Here are some rows, each followed by its group. Groups can overlap.
np.array([-17, -20, -14, 24, 22, 28, 1, -2]) FM
np.array([-25, -29, -7, 22, 22, 12, 13, 14]) FH
np.array([-34, -35, 2, 28, 19, 25, 8, 5]) FH
np.array([72, 74, 57, -72, -90, -110, 48, 23]) FM
np.array([-9, -19, 11, 20, 52, 48, -43, 11]) QN
np.array([30, 42, -13, -38, -35, 7, -20, 98]) HS
np.array([-30, -55, 9, 8, 12, 60, 11, 12]) FM
np.array([14, 19, -2, -17, -15, -16, 9, 5]) QN
np.array([10, 10, -5, -9, -3, -14, -3, -3]) FM
np.array([-45, -46, -7, 30, -8, 16, 33, -8]) QN
np.array([-47, -64, 9, 5, 24, 76, -23, 5]) FM
np.array([-3, -8, 9, 15, 30, 24, -25, 8]) QN
np.array([-32, -31, 64, 8, -16, -6, 13, 18]) FM
np.array([-45, -1, 7, 52, 17, 28, 8, -2]) FB
np.array([48, 66, -10, -40, -32, -48, 7, 0]) FB
np.array([-21, 12, 6, 32, 7, 14, 11, -14]) FB
np.array([-17, -26, -2, 33, 25, -1, 17, -40]) HS
np.array([-28, -32, 7, 29, 18, 33, -9, -9]) FH
np.array([-20, -35, -3, 52, 33, 0, 15, -49]) HS
np.array([61, 60, 6, -53, -45, -29, -23, -25]) FH
np.array([-14, -10, 27, -42, -12, 35, -7, 15]) HS
np.array([40, 42, -15, -35, -20, -27, -8, -6]) FM
np.array([4, 2, -3, -8, -9, -2, 10, -2]) QN
np.array([-16, -18, -7, 12, 18, 4, 29, 25]) FH
np.array([-9, -13, -5, 13, 8, 15, 5, 4]) FH
np.array([-6, -18, 13, 19, 10, 40, -39, -31]) FH
np.array([-62, -14, -60, 102, 90, 24, -67, -42]) FM
np.array([-9, 36, -25, 0, 24, -28, -80, -29]) FM
np.array([-6, 35, -22, 29, 27, -41, -37, -25]) FM
np.array([-21, -17, 0, 22, 6, 23, -3, 5]) FB
np.array([13, 4, -3, -39, -8, 12, -10, 3]) FM
np.array([-15, -19, 4, 15, 13, 13, 2, 1]) FH
np.array([4, 31, -13, 4, -17, -4, 5, 10]) FB
np.array([63, 42, -25, -14, -28, -37, 60, 7]) FM
np.array([74, 72, -9, -68, -40, -63, 11, 0]) FB
np.array([25, 26, 9, -18, -11, -19, 14, -9]) FB
np.array([-24, -75, -13, 26, 14, 96, 53, 20]) FM
np.array([-46, -51, 10, 47, 32, 55, -14, -12]) FH
np.array([-22, -22, -26, 14, 15, -13, 55, 43]) FH
np.array([51, 33, -31, -25, -16, -14, 30, 2]) FM
np.array([29, 39, -20, -61, -11, -11, -45, -1]) FM
np.array([-14, -22, 29, 22, 6, 56, -62, -49]) FH
np.array([4, 0, -14, 3, 0, -10, 29, 25]) FH
np.array([37, 36, -12, -37, -30, -34, 10, 9]) FH
np.array([32, 26, 27, -21, -25, 24, -64, -57]) FH
np.array([30, 23, -23, 16, 0, -46, 14, -3]) HS
np.array([7, 29, 17, 5, 5, -10, 21, -19]) FB
np.array([-63, -13, 39, 58, 32, -33, -61, -23]) FM
np.array([-27, -36, 3, 27, 20, 24, 7, 2]) QN
np.array([-50, -55, 2, 40, 23, 37, 12, -5]) QN
np.array([3, 11, 17, -41, -21, -18, -29, 6]) FM
np.array([10, 10, -24, -10, 1, -42, 49, 42]) FH
np.array([-23, -27, 13, 24, 22, 31, -9, -12]) FH
np.array([25, 28, 7, -22, -14, -18, 13, -2]) FB
np.array([-17, 4, 35, -9, -13, -21, -22, 4]) FM
np.array([44, 40, 29, -7, -38, -68, 55, 14]) FM
np.array([-38, -43, -2, 37, 8, 18, 26, 0]) QN
np.array([0, -5, 7, 9, 32, 34, -36, 5]) QN
np.array([-55, -42, 15, 12, 21, 36, -50, -5]) FM
np.array([-87, -43, 1, 71, 61, 25, -73, -22]) FM
np.array([-31, -41, 19, 3, 19, 40, 5, -21]) HS
np.array([-13, 30, 32, -28, -11, -51, -70, -9]) FM
Which group is second nearest to each row below, going by the distance to the group's nearest row?
np.array([48, 11, 27, -42, -53, -24, 77, 33]) -> FH
np.array([-23, -23, 5, 15, 8, 34, -8, 21]) -> FH
np.array([-5, -5, -16, 3, 0, -16, 33, 25]) -> QN
np.array([-36, -47, 46, -51, -17, 49, -34, 19]) -> FM
np.array([0, -15, 16, 5, 5, 11, 11, -4]) -> QN
np.array([46, 40, -27, -9, -26, -52, 0, 15]) -> FM
np.array([-22, -21, -8, 9, -29, -13, 42, -7]) -> FH
Which group is nearest to each row below, going by the average distance to the group's rows?
np.array([-10, 29, 5, 22, -4, 5, 15, -14]) -> FB
np.array([11, 14, -1, -15, -17, 14, -6, 51]) -> FB
Which group is second nearest to each row below, going by the distance to the centre of the group?
np.array([-15, -21, 9, 16, 8, 29, -18, -16]) -> FH
np.array([16, 10, 14, -2, 30, 26, -45, 10]) -> FH
Which group is second nearest to each row below, going by the average distance to the group's rows?
np.array([-4, -5, -5, 10, 1, 8, 0, 18]) -> FH
np.array([-64, -65, 8, 59, 40, 60, 4, -2]) -> FH
np.array([-7, -4, -28, 47, 9, 3, -1, 49]) -> FH
